One turn moves each row of this set onto another row. After a few examples, where does it send each row asked below?
tora: [  1  -8  -4  19  17  13   2  -7  -5 -19  11   3   5  -4 -23]
faz: [-32 -25  -5   3 -15 -29  14  -4   7   7 -11  -1   8  29 -23]
sen: [ 13   0 -17   9  18  13  12  -6   0 -17   9   6   7   1 -18]
Gupo: [  1  -6   6  16   8  -1  15   0   5  -5   2  20   1 -10 -21]
zovak: [-16 -14  -7   8  -2   0   1 -21 -10 -16  19 -34  14  29  -7]
sape: [-26 -28 -32  -4  -8 -14  -7 -11  -1  -7   4 -24  12  29 -22]
Gep: [-39  10   8  14   2  -8   1  -6   2  -1 -15  -8  10  25 -24]
Dapip: [-24 -26 -27 -11 -18 -29   3  -4   7  10  -4 -12   4  21 -18]
Damog: [  9 -15  -1  18  16  19  15  -7   2 -12   8  -2  16   9 -16]
Mer: [ -7 -11 -24 -13 -13 -20   1  -9   1   6  22 -30   4  13   4]
sugo: [ 15   3 -14   3   9  -2  20   2   9  -3   4  17   2  -6 -15]
Miki: [ 11 -15   6  14   6   6  26   2  11   6   2  13   9   1 -14]
mup: [-30  12  -4  -1 -11 -26   6   5  14  19 -15  -4   0  11 -16]
fen: [-14  -8   4  -4 -19 -31  20  -5   9  15   7  -8   3  14   2]
Gim: [-29  -9   8  19   6  -6  -1 -20   4  -9   1 -15   8  37 -31]
sidus: [-25  -6  10   7  -9 -31  13  -8  19  17  -3   0  -1  23 -23]
Sor: [-32 -28  -7  11  -5 -12   4 -13  -3 -11  -8 -12  14  35 -28]
Simoz: [-22 -10  21  16  -6 -15  18 -15  -2  -6   3 -12  11  27  -8]
gafa: [ 17 -16 -27   1  10  16   7  -3   6  -2  16 -10  12   0 -10]
zoz: [-24   8 -33 -11  -8 -13 -12  -1   7  12  -1 -24   3  11 -13]
Nugip: [-21 -12 -24 -22 -16  -5 -11 -11  16  12   4 -12 -17   7 -11]
lud: [ 11   1  -5  11  15   6  20  -3   4 -11   1  16   4  -3 -18]
Sabez: [-31   6 -20   4   5   3 -15 -12  -2  -8  -3 -28  11  23 -23]
Gudi: [-35 -13  15   6  -2   8  -1 -22   7 -10  -7   0  -7  24 -24]
rogif: [-15  -8 -26 -13 -14 -29  -4  -7  20  21   8 -18  -5  13 -17]
raz: [-19 -11 -28   0   2  -4 -17 -19   6  -6  15 -35   4  27 -23]
depa: [-27 -15 -16  -8  -2  16 -18 -22   2 -11   6 -22  -8  22 -20]
gakas: [ 18 -13 -19  -2   2   1  19   3  13  14   9   4   4  -6  -8]
biv: [ 17   1 -26   0  15   6  13  -1   4  -9  10   5   3  -7 -13]
dolo: [-28  -9   6  -9 -18 -12   6  -9  16  15  -9   6 -17  12 -17]
nisos: [  9  -5 -16  -2   3  -9   9   6   7   6  11  11  -5 -19 -13]
fisat: [ 10  -7 -28   4  12   8  -4  -3  -2 -10  20  -2   0 -12 -17]

rogif turns into sidus
Gudi turns into depa
biv turns into sugo
Now find these:
Gupo turns into tora
Damog turns into gafa
mup turns into Gep
sape turns into Dapip
Mer turns into fen

One turn moves each row of this set onto another row. After a few examples, where does it send each row asked below?
Sonuv: [  8 -19 -21  -9   1   7  13   2 -12 -12  -4   8  12 -18  18  -8  30  21
  -3 -12 -22 -20  21  42  23  17 -23  -8 -20  31 -29  34 -16  -4 -11  13
 -27   6  -5  39  16  16  31  -6]
pozeg: [  7 -17 -22  -8  -1   4  11   6  -9 -13  -5   1  10  -9  12 -10  29  20
  -7 -12 -26 -20  22  48  24  12 -18 -16 -20  37 -33  24 -18  -9 -10  11
 -26   9  -5  30  15  11  28  -1]
Finek: [  2 -29 -34 -19  12  10   0   3 -10 -11  10   1  25  -8  14 -20  20   6
 -16 -25 -25 -24  34  44   8  14 -18  -8 -29  30 -22  28 -19  -6  -5  13
 -46  11  -7  31   8  15  33   2]
zanev: [ 13 -30 -11  -9 -17 -16  11  26  -7   1  20 -38   5   0  21 -26   7  24
 -27  -4  -2 -29  23  41  21   4   7  -6  -1  -4  20  21   0  11 -21  34
 -22   5  -6  38  14  -5   2  -2]
lozaz: [ -6 -38 -15 -22  27  -5  18  13  11  14  32 -14  -2  -9  -1   0  11  19
  -6 -15  -5 -32   9  25  15   6 -11 -39 -12 -15  29  10 -26 -29  10  30
 -49  -9 -32  11 -13 -10   5  -1]
bevo: [ 23 -27  -2  10  31  -6  24   5  12   0   4   0  -5  -8  12 -14   7 -11
  -2 -22  -2 -19  30  37  -2  20  -3  -6   5 -22  19  14  -6 -12 -13  13
 -24  -6  -8  16  -2 -31 -16 -10]
muvo: [  3 -27 -34 -20  12  11   2   3 -10 -10   8   4  25 -13  17 -19  20   7
 -14 -24 -21 -23  32  43   8  19 -23  -4 -27  27 -24  33 -19  -4  -5  13
 -47   7  -7  34  10  17  34  -3]
vemuk: [  2 -25 -21  -8  -2   5  10   1 -14 -16  -2   6  11  -9  15 -11  33  16
  -5 -11 -26 -24  23  40  24  10 -14 -14 -27  33 -23  31 -15  -5 -17  18
 -24  10  -5  34  15  14  30   3]
Datom: [ 22 -24 -12 -10 -15  -9  17  24  -6   5  16 -31   6 -17  28 -22   4  29
 -23  -2   5 -24  19  41  22  15  -7   4   8  -9  14  30  -1  14 -14  30
 -25  -6  -6  46  16  -1   3 -15]
tis: [ 21 -33  -9   8   5   5  -7   3 -12   2  29 -28  18 -18   2 -11  29  13
 -23 -16  -5 -47  31  25  14 -10 -22   7   4 -19 -17  31  -5 -18   5  36
 -30 -24  -9  -6   4  -2  12  -1]
Vefo: [ 23 -18 -17 -24  10 -15  10  13   4   2  38  13   5 -40  17 -12  20  22
  -1 -21 -19 -18   8  10 -13   6  -2 -11  13   9  -6  -5   6   1   4  -6
 -26  11 -10  11  17  -6   1 -25]
kigi: [  6 -12 -17   0  14 -20  24   9  -6  -7  26  -2 -17 -11   9 -15  24  10
  -9 -14 -42 -10   9  28  -2   3 -19   6   1  37   1  45  -8  -6  13   7
 -28  13 -15  -3   9  -2  15   6]
lef: [ 23 -27  -3  10  33  -5  23   5  12   0   5   0  -6 -11  12 -14   8  -9
  -3 -21  -2 -19  30  36  -2  21  -5  -6   6 -23  19  14  -6 -11 -12  12
 -24  -6  -9  16  -1 -30 -14 -12]
Sil: [ 15 -29 -15 -22   9 -15   8   8  -2  -2  42  19   7 -38  18 -14  25  18
   0 -22 -17 -23   9   0 -14   4   4  -9   3   4   4   2  11   6  -4   1
 -24  13 -10  16  16  -5   1 -22]
sut: [  9 -38 -21 -27  35  -6  22  12  18   5  31 -12  -8 -28  -5  -1  21  32
 -27 -20  16 -35  20  18  24  12  -9 -14 -13 -17  24  -1  -5 -22   2  38
 -28  -4 -16  24 -10  -5  20 -21]
Nor: [  2 -18 -15   0  13 -18  25   4 -10  -9  28   5 -15 -14  13 -14  28   9
  -8 -13 -39 -14   8  21  -3   4 -18  11  -3  32   8  55  -6  -1   8  13
 -27  13 -14   3   9   0  17   6]
Furi: [ 16 -24 -16 -22   8 -19   6  13   1  -2  41  11   5 -28  11 -15  23  17
  -4 -22 -23 -22  11   8 -13  -3  10 -18   5  12   0 -10   9  -1  -2  -1
 -23  17 -10   6  16  -9   0 -16]
kazot: [ 25 -17 -13 -11 -16 -15  13  32   0   6  15 -43   4  -5  20 -24   1  29
 -27  -3  -1 -21  22  53  22   8  -3  -8  11   0   6  13  -5   5  -9  25
 -26  -1  -6  34  16  -7   0 -10]
nete: [ 11 -35 -22 -27  34  -7  20  16  20   4  29 -17  -9 -22 -10  -4  20  33
 -29 -20  11 -33  22  25  24   9  -7 -21 -11 -12  21 -10  -7 -27   5  35
 -29  -1 -15  17 -10  -7  18 -18]
dos: [  4 -28 -17 -25  28  -2  22  17  15  18  27 -13  -2 -21   4   4   6  25
  -3 -14  -1 -25   7  32  14  14 -23 -34  -1 -16  20  14 -28 -29  18  23
 -53 -15 -32  15 -12  -8   5 -12]
vaf: [  5 -23 -34 -20  12  10   2   5  -7 -10   7  -1  24 -11  14 -18  18   9
 -15 -24 -23 -21  33  50  10  16 -22  -8 -24  32 -28  26 -21  -8  -1   9
 -48   8  -7  30  10  15  33  -1]
sir: [ 16 -31 -21 -29  35  -4  23  15  22   7  28 -16 -10 -30  -6  -1  18  35
 -26 -19  15 -29  21  25  24  14 -15 -16  -6 -15  17  -5  -7 -24   9  33
 -30  -6 -15  22 -10  -5  19 -25]
Tevet: [ -3 -39 -16 -23  29  -1  22   9   8  14  31  -5   0 -22   7   2  12  23
  -2 -13   3 -31   7  19  14  14 -19 -28 -10 -23  30  26 -24 -22  10  31
 -51 -16 -32  21 -12  -5   7 -10]
luzi: [ 24 -30  -9   9   4   4  -7   6 -10   3  28 -31  18 -17  -1 -10  27  14
 -23 -16  -6 -45  31  29  14 -10 -23   5   6 -18 -19  27  -6 -21   7  34
 -30 -24  -9  -9   3  -3  11  -2]
Vos: [ 23 -25  -3   9  31  -7  23   7  12   1   5  -1  -6 -10  12 -14   7 -10
  -2 -22  -1 -19  31  38  -2  20  -5  -7   6 -23  19  14  -7 -11 -11  12
 -24  -7  -9  15  -1 -32 -15 -11]
leb: [ 25 -29  -8   7   6   7  -5   4 -11   4  26 -29  19 -21   3 -10  27  16
 -23 -15  -4 -44  30  28  14  -7 -27   7   7 -20 -20  31  -6 -20   8  33
 -31 -26  -9  -5   4  -1  11  -5]
Zeg: [  9 -11 -17   0  14 -16  27   8  -6  -6  25   4 -15 -21  14 -13  24  14
  -6 -12 -37  -9   6  27  -2   9 -27  14   4  33   2  54  -9  -1  16   7
 -30   8 -15   4  11   1  17   0]

zanev turns into Datom
luzi turns into tis
sut turns into sir
Now find these:
vaf turns into Finek
kigi turns into Nor
pozeg turns into vemuk
Furi turns into Sil
Tevet turns into dos

